0: [073 285 850 695 542 237 279 808 205 792 999 793 999 999 842 000 807 270 445 649 462 127 699 338 282 999 662]
1: [691 537 390 560 515 660 443 507 615 601 394 466 474 264 566 918 473 655 570 231 492 717 711 430 371 431 266]
2: [544 487 489 439 772 527 490 505 382 531 683 540 637 657 456 306 457 344 253 503 502 497 376 491 535 738 642]
3: [671 705 593 524 339 414 539 607 683 569 407 596 486 390 607 809 287 699 591 409 537 663 473 391 463 351 330]
4: [561 470 515 495 410 370 582 769 580 631 674 549 746 689 651 439 462 530 563 430 490 543 481 494 371 516 545]
5: [321 309 673 690 723 496 257 622 289 628 716 575 915 771 689 105 659 347 332 555 467 306 596 411 328 938 642]
6: [257 234 437 670 587 462 385 434 311 448 673 484 696 862 494 291 699 333 531 537 398 200 616 398 410 782 558]
7: [703 647 497 372 311 514 624 554 654 462 413 581 449 212 527 785 332 769 642 490 549 884 468 541 544 201 375]
8: [079 287 791 711 547 271 256 774 259 794 999 750 999 999 823 041 775 244 464 661 466 126 649 362 222 999 647]
9: [456 744 631 417 372 427 632 475 521 487 443 716 509 510 467 667 441 508 624 618 644 584 389 424 507 406 408]
10: [745 847 525 224 199 476 760 569 736 606 407 629 508 220 620 893 172 837 649 556 571 944 421 559 588 100 257]
11: [364 383 484 596 640 417 437 567 422 400 562 472 525 765 463 164 683 255 407 512 420 189 443 488 466 655 652]
12: [356 211 347 707 727 451 412 310 306 468 514 359 482 626 449 095 703 300 422 486 368 159 511 444 441 834 705]
13: [542 650 485 360 563 429 597 495 520 405 449 500 306 447 377 500 459 431 504 574 463 286 367 461 615 473 383]
14: [427 738 709 334 340 399 490 683 595 668 860 735 943 880 679 474 460 464 534 596 650 576 460 621 439 454 382]
15: [765 999 466 148 387 521 810 608 743 496 350 653 311 266 507 690 189 564 506 638 709 782 205 643 658 076 313]
16: [589 602 566 532 329 522 547 666 647 657 738 677 868 760 698 577 393 558 545 425 554 675 552 567 409 519 422]
17: [464 228 521 526 452 658 359 509 462 474 639 585 549 558 568 369 526 501 476 543 549 586 704 551 429 641 599]
18: [541 505 458 481 346 734 509 382 572 383 291 530 207 304 376 999 506 601 573 420 620 687 563 541 478 329 377]
19: [567 344 312 591 477 478 530 315 523 373 311 301 152 174 363 582 479 576 566 461 452 530 550 515 593 342 551]
20: [439 457 701 459 409 525 379 551 444 552 796 570 742 813 639 441 560 415 497 567 514 412 571 624 507 530 533]
21: [444 202 550 489 490 628 336 559 507 517 613 541 519 543 573 394 559 470 486 523 532 570 686 516 451 606 608]
22: [452 713 681 474 382 284 547 765 564 791 925 803 999 999 784 392 432 556 500 525 565 542 452 550 319 655 448]
23: [297 411 480 436 617 465 388 221 376 456 260 361 252 360 293 510 559 544 507 647 443 450 538 454 653 505 606]
24: [586 439 314 526 486 534 532 324 576 365 235 222 178 164 359 611 444 613 579 428 424 511 520 538 613 327 500]
25: [550 570 528 466 549 529 610 651 515 470 615 610 612 709 532 369 453 303 423 505 591 413 356 581 489 541 496]
26: [700 395 162 462 685 685 566 187 543 207 000 061 000 000 115 600 515 554 417 357 448 607 293 681 681 178 596]
27: [644 999 735 271 196 501 625 740 680 696 755 814 978 714 714 875 271 633 630 655 729 729 454 574 532 312 132]
28: [481 529 455 458 561 417 560 582 466 451 520 427 456 619 432 304 546 321 477 567 460 221 402 421 540 543 485]
29: [730 858 599 259 195 526 627 769 751 593 705 766 835 587 674 949 238 698 656 478 621 853 467 541 479 252 271]
30: [281 237 506 665 595 483 310 322 342 440 465 344 329 541 383 226 778 290 335 538 355 116 565 638 495 700 684]
31: [548 647 477 380 573 409 559 510 510 420 421 528 322 452 440 448 485 382 541 570 480 355 376 442 644 441 393]
32: [593 778 615 377 366 478 647 618 552 607 691 675 810 611 591 629 297 601 555 579 581 587 465 553 521 461 397]
33: [513 597 471 369 527 436 533 539 483 458 450 453 385 514 472 424 484 379 507 613 495 345 381 454 604 445 406]
34: [685 567 366 527 492 648 497 540 629 633 369 453 434 281 561 876 429 667 547 180 475 748 697 442 429 415 183]
35: [576 394 549 418 381 621 461 639 588 548 677 678 693 601 669 499 414 587 495 503 595 777 582 570 471 486 540]
36: [475 448 472 541 520 358 603 649 591 541 427 503 554 597 585 388 512 563 547 473 495 506 386 445 401 557 567]
37: [409 392 412 475 658 497 504 484 415 300 406 419 170 432 409 279 569 235 448 568 507 256 387 438 583 519 621]

[688 370 159 510 706 654 594 210 554 162 000 143 000 000 110 595 472 567 405 390 492 626 302 615 679 155 598] 26 24
[589 416 483 482 409 352 597 783 636 698 657 495 677 677 729 410 533 505 539 397 430 517 516 491 421 473 506] 4 36
[555 629 689 448 379 559 504 539 554 511 391 539 473 356 592 821 356 639 511 499 531 618 486 494 535 368 416] 3 9
[333 095 550 800 510 535 244 541 420 459 733 403 696 831 569 308 862 244 597 452 422 049 781 396 455 868 525] 6 11
[463 397 447 569 511 358 557 640 491 547 447 506 515 621 527 358 517 547 462 461 471 484 400 448 362 545 644] 36 4
[488 394 384 424 633 474 532 438 400 327 351 371 169 385 362 350 564 287 476 619 502 270 384 461 629 475 548] 37 33
[278 309 659 732 739 454 218 574 247 706 735 528 926 798 678 085 665 316 275 530 450 356 630 397 331 955 674] 5 6
[735 786 672 207 215 545 666 754 702 610 721 716 799 589 713 889 295 647 708 460 639 843 492 507 489 256 261] 29 27
[324 260 446 720 588 467 376 436 333 499 676 536 661 835 532 237 727 315 510 508 439 180 622 393 469 802 583] 6 11
[681 677 565 505 361 455 601 639 669 523 388 569 479 367 579 779 373 672 624 433 548 609 445 392 520 301 384] 3 7
[408 505 557 540 513 381 448 341 459 499 428 523 554 522 415 515 527 569 422 501 530 614 471 540 464 506 615] 36 33
[583 542 419 450 332 721 518 351 578 346 300 480 202 235 393 999 515 587 615 427 634 685 536 506 552 258 333] 18 7
[286 371 630 655 739 500 284 596 312 715 780 525 899 802 630 169 614 336 340 530 424 305 605 427 345 964 645] 5 6
[664 343 156 525 551 678 692 096 619 170 000 103 000 000 215 605 504 549 443 344 459 730 408 676 603 053 649] 26 24
[564 529 445 474 367 739 496 391 575 338 313 493 218 240 388 954 540 634 573 407 588 681 558 537 528 406 374] 18 1
[538 597 574 386 497 442 668 577 496 478 627 589 555 722 516 340 488 328 486 519 582 456 340 514 444 479 493] 25 28
[443 691 755 420 395 305 570 890 551 771 879 836 999 999 813 346 420 546 490 555 538 552 406 455 302 599 466] 22 14
[303 294 652 650 730 508 266 636 230 686 695 522 951 836 707 093 685 329 332 508 426 322 606 401 350 900 652] 5 6
[425 477 543 649 698 496 362 473 382 618 535 456 702 495 511 297 573 478 308 503 498 451 465 478 395 717 605] 2 21
